One turning vector, and how many ticks it has turned
The counts run from 0 to 818.
[132  80  87 135  97 109  99 115 113  85 163 113 130 108  89 143 161 118
 140  53 110 105  97 106  78 133 118 120 134 147  93 114 136  98 125 131
  98]
21
[122 125 112 159 109 111 141 123  72 157 109 113 155 135 113  92 129 117
 137  57 145 132 114 140 149 175  68 159  95 159 101 127 117 133 118 117
 121]
141
[153 106  91 148 134 131 168 121 102 133 102 112 108 145 178 155 145 166
 141  75 121 149 123 120 166 142  95 150 119 131  93 108 169 174 127 176
  85]
502
[149 117 101 132 156 102  78 137 139 126 169 172 111 144  84 106 122  97
 119 159 147 117  96 109 116 149 151 110 136 129 133 151 141 203 138  91
 152]
267
[138 142 155 108 167 133 163 134 117 193 149 113 142 172 119 119 117 127
 121 129 113 131  95 157 130 163  95  72 139 103 148 102 181 134 102 122
 112]
585
[137 125 119  85 126 139 101 123 151 124 151 137  99 177 129 170 109 122
  85 154 125 129 118 144  74 130 176 110 111  98 167  87 126  95 141  79
 153]
28
[127 133 105 121 110 157 110 111  96 112 117  91 130 133 153 109 146 131
 130 134  97 159 133 127 101 116 144 158  89 160 148  57 180 100 123 148
  85]
479
[153 113 119 133 123 110 119 173 159 149 158 143 129 154 127 129 148 167
 139 106 146 137  90 174 139 103 149  82 137  80 158 184 133 168 137  94
 156]
790
[149 119 143 154 165 124 133  78 165 132 140 145 157 101  99 117 126 191
 111 117 163  92 152  98 127 159  89 135 102 131 139 127  62 102 135 129
 118]
292
[156 124  95 153 131 155 104  89 146 140 131 162 150 143 102 167 100 123
  99 166 143 104 142 125 123 190  83 129 117 106 141 165  76 130 138 143
 112]
574
[107 103 135 152 144  96 132 150  98 104  73 114 120  94 149 108 121 137
 141 127 139  79 165 105 152 109 124 184 156 123  71 138  94 120  98 162
 108]
448
[111  99 125 164 170 117 152 108 107 110 111 108 145  62 120  97  95 135
 137 135 137  76 145  75 128 156 113 135 124 170 123 132  92  94 106 163
 107]
370
[124 126 161 151 150 132 168 112 118 111 153 157 134  73 133 171  73 162
 145 132 107 130 149 104 145 115 159 111 127 169  76 171 117 120 131 132
 177]
89
[137 148 150 124 130 109 184 152 126 159 122 129 152 128 156 117 158 144
 176  54 145 155 117 129 174 132  98 147 133 160  73 157 144 167 133  99
 137]
667
[113 127 185 135 133 145 128 137 184 135 165 142 139 106 129 115 124 176
 119 131 111 148 151 138 149 110 161 127 138 113 180 135 152 166  93 117
 202]
539
[108 143 122 114 132 111 118 136 132 202 118 122 132 160  86  67 137 107
 108 121 161 111 125 152 137 164  71 115 106 145  95 126 124 123 163 101
 113]
62
[168 131 123 135 141 114 200 143 112 131  81 112 128 128 180 140  86 131
 151 101 146 137  88 122 116  94 154 137 102 127 161 108  95 109 116  89
 117]
360
[120 124 156 119 111 129 145 162 142 128 122 163 159 135 131 141  70 102
 173 152  95 119 142 128 112  86 147 135 158 114 115 160 128 142  85  79
 172]
691
[131 154 134 116 159 125 106 134  51  96 134 123 124 136 130 146 116  92
 170  96 145 116 118 119 153 190 144 136 125 150  59 170 130 118 127 121
 150]
144
[ 97 127 134  83 113  88 122 118 140 153 141 135 159 145  67 120 139 119
 101 137 165 113 134 132 113 154 134  96 122 139  98 103 112  85 171  90
 167]
389
[130  92 111 150 100  84 159  95 125 113 138 149 182 125  67 124 143 173
 123  75 148 142 101 108 129 124 155 122 123 140 135  69 120 168 114 125
 154]
544
[131  94 122 115 129 148 101 103 158 150 154 139 100 106 120 150 129 171
  77 197 113 100 161 131 125 121 121  77 134  96 118 131 157 105 149 172
 102]
781
[117 113 145 129 134 110 124 142 110  95  87 106 110  69 145 119 132 123
 148 137 123  74 179 103 143 115 112 143 162 127  70 186 107  93 104 165
 115]
449
[113 144 148 165  91 130 136 114 128 111  99 141 190 112 105  89 145 142
 128 111 130 165 101 138 115  50 117 175 118 156 125  89  97 121 114 118
  93]
239
[110 162 158 122 177 155 102 136 135 143 157 152 105 137  88  83 118  95
 119 118 143 124 118 125 131 137 134 170 127 134 120 143 129 196 133  93
 164]
594
[125 114 152 170 141 121 100 106 116  86 155 152 107  84 142 145 118 155
 123 154  94 141 144 101 157 115 163 112 142 150 111 147 177 158  87 160
 144]
701
[ 83 119 141 158 146 121 165 138 162 146 116  96 167 135 126  75 130 111
 131 150 136 108 120 126 117 148  97 168 124 128 194  90  79 122 114 140
 134]
816
[159 154 109 153  95 127 121 136 110 124  83 124 158  98 170  91 135 127
 154 136 133 177 123 109 119 101 133 165  71 181 142 127 149 136 117 106
 118]
644
[151 134  96  71 147 164  67 105 107 110 139 149 141 154 110 150 113 146
  97 163 129 128 146 124  90 152 164 132  94 113 127  80 141  97 150 133
 132]
476
[152 170 145 124 123 143 129  97 108  92 120 153 168  99 149 122 131 130
 152 113 131 174 136  92 100  88 152 188  99 187 115  99 139 145 128 116
 135]
317
[114 123 185 107 123 127 133 132 193 149 169 155 134  91 114 122 106 151
 116 181 116 101 164 117 120 117 123  93 140 119 109 168 133 114 127 106
 154]
616
[159  88  56 145 143 132  95 127 136 129 139 115 100 127 114 124 140 129
 138  63 142 108 109 108  86 156 113 155 108 152 103 143 114 134 176 141
  86]
348
[119 125 173 148 106 140 169 130 159  99 157  94 130  97 171 152 167 192
 144  52 112 146 136 132 150 109 133 135 132 120 140 139 123 103 119 125
 147]
459
[123 181 155  88 137 193  93 131 139  91 140 140  68 134 137 161 142 108
 111  88 121 142 153 147 118 103 154 175 152 113 110 165 109 122 135 125
 131]
680
[115 138 137 145 120  89 179 147  97 148 103  92 118 135 183 142 170 128
 148 104 145 163  85 150 181 148 133  90 132 147 125 140 132 137 134 138
 132]
56
[172 157 132  81 119 128 113 133 184 141 121 163 158 169 152 132 145 136
 126 179 137 155 118 132 109 101 143 118 115  93 161 107 160 136 129  83
 109]
562
[144 129 113 109 109 136 104  87 126  87 116 140 166 143 112 130 149 120
 116 158 122 141 119 122  94  93 120 124 135 115 139  58 146 101 124 149
  55]
401
[129  98 128 134  98 112  63 126 104 106 149 144 111 149  88 139 145 134
  91 127 127 127 122 170 147 123 139  83 161  85 126 124 171 149  83 130
 120]
627
[124 122 180 139 137  96 116 130 119  94 164 168 119 102 111 134 141 176
 125 119 141 127 118 142 167  90 145  90 153 133  63 146 161 134  96 111
 135]
14
[165 137 102 113 108 140 115 124 126 107  73 118  51 124 179 153 139  97
 117 113 117 147 152 102 135 124 161 156 114 127 141 155 135 168 123 125
 124]
275
[117 107 125 161 153 135 134 127 126 158  91 129 159  98  85  55  79 137
 118 146 135  83 159 105 124 150  81 164 121 129 148 107  97 131  86 135
 121]
368
